In the rows, 128 means zero.
One turn moves each row of this set onto another row. After a few examples, where does it send each row asked below?
k_87: [124 116 128 134  91 118 132 142 139 101 113 168 146 127 157 128 150 120
 174 126 125 127 134 154 118 145 132 154 128 148 137 144]
k_86: [146 117 123 155 121 127 146 127 130 157  91 146 141  92 139 125 101  99
 158 102 102 102 155 156 124 123 139 147 147 134 144 174]
k_992: [135  98 174  98 135 160 158 112 125 133 113 148 122 132 133 108 114 119
 121 124  82 126 106 163 164  77 121 121 132 153 155 137]
k_188: [144  75 155 107 135 144 165 113 124 122 109 138 119 118 118 108 107 116
 129 123  73 120 108 141 186  80 121 126 125 142 158 129]
k_830: [142  80 154 109 140 162 165 108 129 132 118 136 121 124 133 107 123 118
 115 124  72 134 124 139 168  86 101 117 130 141 155 141]
k_544: [112 128 129 149 118 140 152 127 127 159  58 127 135  97 122 115 101 103
 148 104 115 116 132 153 131 129 138 161 120 148 144 168]
k_439: [152 103 148 102 130 151 153 103 139 121 112 134 131 128 129 112 113 107
 119 120  92 137 105 142 186  80 122 126 124 159 162 133]
k_250: [120  95 137 117  96 108 125 143 116 116  77 174 129 135 136 104 145 109
 173 117 113 118 126 158 118 156 141 157  97 144 158 147]
k_570: [118  89  98 151 116 117 118 145 132 107  94 165 146 109 147 111 163 122
 150 133  97 142 118 146 122 164 125 138 121 149 154 138]
k_577: [128 119 121 142 110 134 144 127 136 163  71 139 139 103 134 124  99  97
 163 104 114 115 155 143 124 114 138 146 117 140 145 176]
k_121: [130  90 170 107 136 161 161 116 128 132 113 142 126 132 129 105 118 126
 119 123  81 132 116 150 165  72 114 118 125 147 156 136]
k_380: [104  81 122 143 110 112 119 155 121 115  82 179 139 122 142 113 155 129
 168 137  95 124 117 158 117 147 144 140 107 145 151 135]
k_629: [151  76 155  96 132 147 165 105 124 124 110 143 112 117 127 115 104 107
 138 127  72 115 106 147 181  86 122 126 131 142 155 135]
k_351: [110 102 124 136  96 123 139 133 117 115  91 152 115 115 149 117 155 114
 152 134 107 102 113 141 125 177 123 164 115 142 127 136]
k_716: [151  90 147 109 132 145 157 110 137 120 116 134 133 124 124 108 112 114
 121 118  85 135 114 135 187  74 119 121 123 150 163 132]
k_474: [149  84 148  98 136 166 162  97 134 132 113 136 116 126 138 112 123 106
 120 126  75 137 122 140 167  92 101 119 128 145 156 147]
k_498: [130 124 133 161 130 133 152 128 120 154  77 135 137  87 128 114 104 105
 143 100 102 105 132 167 130 138 139 161 149 143 143 166]
k_527: [107  75 104 148 111 116 126 145 123 111  83 164 130 107 143 118 158 123
 161 142  90 122 114 143 126 164 130 144 112 142 143 133]
k_353: [139 109 110 126 107 110 123 143 125 108 107 164 137 103 149  97 146 107
 150 111 106 129 117 151 118 179 118 151 133 146 157 146]
k_965: [114  98 112 153 108 112 116 151 136 104  96 173 155 122 147 120 159 130
 161 135 108 135 119 155 124 142 143 140 119 153 151 133]

k_570 moves to k_965
k_830 moves to k_716
k_439 moves to k_992
And these:
k_87 moves to k_250
k_577 moves to k_544

